0: [ 0.9  0.4  0.9  2.   0.6  1.1  0.2 -0.4 -0.6  0.4  2.  -0.8  0.9  0.7  0.6]
1: [ 0.3 -0.2  0.5  1.2  0.1  0.4 -0.4 -0.2 -0.5  0.2  1.  -0.1 -0.2  0.3 -1. ]
2: [ 2.7  0.7 -0.5 -0.7 -1.3 -1.1 -0.2 -0.2  1.9 -1.1 -0.6 -0.7 -0.6 -1.4  0.4]
3: [ 0.6  0.4  1.   1.7  0.8  1.4 -0.2 -0.9 -1.   0.2  2.  -0.6  0.8  0.7  0.2]
4: [ 0.6  0.4  0.   1.   0.   0.2  0.1  0.4 -1.   0.   0.9  0.1 -0.3 -0.7 -2.2]
5: [ 2.1  0.9  0.1 -0.6 -1.2 -0.8 -0.6 -0.4  1.8 -1.1 -0.3 -0.5 -0.6 -1.1  0.3]
6: [ 0.3  1.2  0.3 -1.7 -0.1 -0.1  1.5  0.1 -0.4 -1.4 -0.5 -0.4 -0.8 -1.2  1.2]
7: [ 1.4  0.9  0.7 -0.7 -1.7 -0.7 -0.8 -0.6  2.8 -1.6 -0.6  0.  -0.7 -1.1 -0.2]
8: [ 1.1  0.8  0.8 -0.5 -1.5 -0.5 -0.9 -0.5  2.6 -1.4 -0.5  0.  -0.7 -1.   0. ]
9: [-2.4 -1.4 -1.9  0.6  1.9 -0.2 -0.1  0.2 -2.5  2.1 -0.1  1.4  1.   2.  -0.2]
10: [ 1.4  0.8  0.7 -0.7 -1.6 -0.5 -1.1 -0.4  2.7 -1.5 -0.7 -0.1 -0.7 -1.2 -0.1]
11: [ 0.8  0.4  0.  -0.9 -0.5 -0.2  0.5 -0.1  0.4 -0.8 -0.2 -0.3 -0.5 -0.8  1. ]
12: [-3.  -1.9 -1.9  0.7  1.5 -0.1  0.6  0.9 -2.3  2.3 -0.5  1.1  1.1  1.5 -1.5]
13: [ 3.   0.1  0.2 -0.3 -2.2 -1.  -1.1  0.   2.3 -1.2 -0.7 -0.5 -1.1 -1.7  0.1]
14: [-2.7 -2.  -0.2  1.4  1.   0.7  1.1  1.  -1.3  1.9 -0.2 -0.1  1.3  1.  -1.4]
15: [ 1.9  0.7  0.3 -0.7 -1.  -0.5 -0.7 -0.5  2.  -1.  -0.2 -0.6 -0.4 -1.   0.4]

[ 1.5  0.6 -0.3 -0.5 -0.9 -0.7  0.8 -0.2  1.  -1.  -0.4 -0.6  0.  -1.   0.7] -> 11
[-3.1 -0.8 -2.3  0.   2.  -0.1 -0.3 -0.4 -2.3  1.8 -0.5  1.4  1.6  1.9  0.2] -> 9
[ 1.4  1.5  0.  -1.7 -0.4 -0.5  1.   0.3  0.  -1.7 -0.6 -0.8 -1.2 -1.7  1.3] -> 6
[-2.5 -1.5 -1.7  0.7  2.  -0.1 -0.2 -0.2 -2.3  1.8  0.   1.1  1.6  2.1  0.8] -> 9
[-3.1 -2.1 -0.2  1.1  0.9  0.8  1.1  0.8 -1.3  2.  -0.4 -0.2  1.4  1.1 -1.1] -> 14
[-2.6 -1.5 -1.7  0.9  1.9  0.   0.1 -0.5 -2.3  1.8 -0.2  1.2  2.2  2.2  1.3] -> 9
[ 0.7  0.8  0.4  1.3  0.   0.5  0.2  0.3 -1.3  0.1  1.2  0.3 -0.2 -0.6 -2.5] -> 4
[-2.  -1.8 -0.1  1.3  0.8  0.6  1.   1.  -1.3  1.7  0.1  0.1  0.6  0.9 -1.5] -> 14
[-3.6 -2.1 -0.3  1.1  1.1  0.7  1.1  0.5 -1.   2.  -0.6 -0.1  1.7  1.5 -0.4] -> 14
[-1.3 -1.4  0.   1.2  0.9  0.8  0.6  1.  -1.5  1.3  0.6  0.3  0.3  0.7 -1.4] -> 14
[ 2.6  0.2  0.6 -0.4 -2.  -0.7 -0.9 -0.2  2.6 -0.9 -0.7  0.  -1.  -1.5  0.5] -> 13
[-0.7  1.   0.7 -1.6  0.2  0.2  1.5 -0.1 -0.5 -1.5 -0.5  0.1 -0.8 -1.   1.2] -> 6
[-2.9 -1.6 -1.2  1.   2.2  0.1  0.3 -0.6 -2.3  2.2 -0.2  0.8  2.6  2.2  1.5] -> 9
[ 2.9  0.6 -0.1 -0.7 -1.7 -1.3 -0.3 -0.1  2.  -1.3 -0.6 -0.7 -0.8 -1.5  0.3] -> 2
[-2.5 -1.4 -1.9  0.8  2.  -0.2 -0.2 -0.2 -2.4  1.8 -0.1  1.3  1.6  2.1  0.4] -> 9
[-0.9 -0.7  1.   1.2  0.7  1.   0.8  0.1 -1.   0.8  0.6 -0.3  0.5  0.7 -0.6] -> 1
[ 2.7  0.9 -0.9 -0.9 -1.2 -1.5  0.2 -0.2  1.6 -1.8 -0.6 -0.9 -0.5 -1.4  0.3] -> 2
[-0.4  1.5  0.9 -1.9 -0.3  0.5  0.7 -0.1 -0.3 -1.3 -0.1  0.  -1.2 -0.6  1.6] -> 6
[ 2.8  0.9 -1.  -1.  -1.1 -1.6  0.  -0.1  1.6 -1.5 -0.5 -1.  -0.5 -1.4  0.3] -> 2
[ 2.1  1.  -0.8 -1.3 -0.8 -1.1  0.5 -0.1  1.  -1.6 -0.4 -0.8 -0.8 -1.3  0.7] -> 2
[-1.6  1.3  1.4 -2.1  0.3  0.8  1.2 -0.3 -0.5 -1.4 -0.1  0.7 -0.7 -0.1  1.2] -> 6
[ 0.  -0.1  0.3  1.2  0.4  0.6 -0.4  0.2 -1.   0.4  1.2  0.4 -0.1  0.6 -1. ] -> 1
[ 2.6  0.3  0.6 -0.3 -2.  -0.6 -1.  -0.2  2.5 -1.  -0.6  0.  -1.1 -1.6  0.4] -> 13
[-0.7  1.7  1.  -1.9 -0.1  0.6  0.8 -0.3 -0.3 -1.4 -0.1  0.  -1.2 -0.8  1.9] -> 6
[ 0.  -0.1  0.4  1.1  0.3  0.5 -0.5  0.1 -1.   0.2  1.2  0.1  0.1  0.5 -0.9] -> 1
[-1.9 -1.2  0.9 -0.7  1.9  1.2 -1.1 -0.2 -1.6  0.1 -0.7  1.2  0.5  2.8  0.2] -> 9
[-0.2  1.2  0.8 -1.7 -0.3  0.6  0.9  0.  -0.3 -1.1  0.   0.1 -1.1 -0.9  1.9] -> 6
[-2.8  2.2  2.2 -2.8  0.8  1.6  0.7 -1.  -0.7 -1.9  0.4  1.2 -0.7  0.9  1.6] -> 6
[-0.1  2.1  1.  -2.4  0.   0.1  0.9 -0.3 -0.6 -2.  -0.4 -0.4 -1.5 -1.   1.6] -> 6
